One turn sends every row of this set to another row. A few are shown first. Where does it send the rows asked after them?
K_715: -13,10,9,14,-2,8,28,17,6,12,-8,20,-8
K_343: -27,-18,-5,11,-4,0,0,23,10,-3,4,21,25
K_758: 3,-15,-1,1,3,2,20,-20,-5,10,20,9,0
K_549: -16,-7,-13,-2,19,17,19,-3,-8,21,-1,-1,-5
K_99: -7,-12,-7,6,-35,1,-15,-1,9,-10,-5,14,24
K_283: -7,22,-10,-10,12,2,17,5,4,-6,-10,18,-13
K_950: -13,-12,-9,-16,-26,3,-5,19,5,-11,4,28,8
K_177: -11,-14,4,8,-22,-5,19,10,17,-7,16,28,5
K_40: 3,4,-18,0,17,29,0,18,3,-15,14,3,1
K_828: 9,18,-27,0,1,9,-2,-11,1,-20,-12,-1,2
K_723: -15,-15,-8,8,0,0,-15,14,12,-11,3,12,32
K_120: -15,16,-23,15,-22,6,20,-5,-6,0,-27,9,-5
K_759: -7,-15,-30,5,14,23,18,0,-9,7,10,-5,0
K_608: 7,-12,0,4,-14,-2,-5,-5,21,-19,16,13,16
K_400: -3,16,-5,27,5,-4,22,-11,13,-3,-9,10,4
K_594: 16,4,-16,4,9,19,5,15,8,-23,13,5,1
K_570: -5,-20,-15,-1,-14,9,27,-11,-16,10,17,12,-5
K_37: -13,-2,7,-19,-28,-2,-8,-4,6,1,-12,16,2
K_527: -1,7,-36,16,-8,10,26,8,-1,-23,3,12,-3
K_925: -1,-12,-10,-21,-5,9,11,-16,-17,10,10,7,-8
K_179: 12,7,-16,7,6,25,5,16,5,-23,14,5,-5
K_986: -3,-8,-20,1,19,20,4,-14,-8,12,-1,-13,5
K_542: -24,9,6,15,1,17,20,14,2,20,-11,12,-5
K_492: -22,-15,-12,11,-16,3,-17,9,4,-3,-11,8,31
K_250: -3,15,7,4,17,18,-10,-2,7,7,-11,-4,6
K_875: -11,-2,-15,42,-16,23,16,6,0,4,-4,-2,11
K_435: -15,-12,-27,6,0,22,15,-7,-16,17,-8,-10,1
K_832: -2,5,-7,43,-20,17,15,0,3,0,-8,-1,5
K_290: -1,-12,2,4,-13,-4,-11,4,20,-15,11,20,23
K_649: 0,2,-11,41,-23,14,15,-1,2,-1,-11,-1,10
K_907: -28,-10,-3,-7,-8,1,-16,14,3,2,-14,15,22
K_701: -13,-11,-11,-18,-31,5,7,15,2,-12,8,24,-4
K_976: -14,-15,1,8,-24,-4,7,16,15,-7,10,31,14
K_871: 6,20,6,0,6,17,-11,-3,6,-1,-15,-2,-4
K_223: -3,-11,-5,7,-39,0,-9,-12,9,-8,-6,6,16
K_692: -4,-12,-4,0,-14,4,14,-27,-14,19,0,3,0
K_498: -11,-12,-16,21,13,15,21,-11,-5,18,2,-7,6
K_781: -14,14,10,13,-1,13,22,16,5,11,-7,16,-15
K_732: -8,1,-32,4,-18,35,-1,13,-15,-6,-10,-5,1
K_241: -27,-15,-15,-7,-11,6,-7,27,0,-7,-2,20,19
K_834: -5,8,-25,6,-28,30,5,14,-14,-9,-12,1,-10
K_717: -3,4,-30,-1,-27,28,8,17,-14,-10,-14,4,-6
K_338: 9,-19,-17,1,-10,9,9,-25,-12,2,15,-1,5
K_965: 5,20,8,-5,6,13,-8,-4,7,2,-19,1,1
K_468: -16,-5,6,-11,-28,-4,-13,4,8,1,-12,22,13

K_732 -> K_250
K_343 -> K_241
K_223 -> K_608
Now find these:
K_290 -> K_976
K_925 -> K_692
K_828 -> K_400
K_498 -> K_759
K_781 -> K_834
K_649 -> K_594

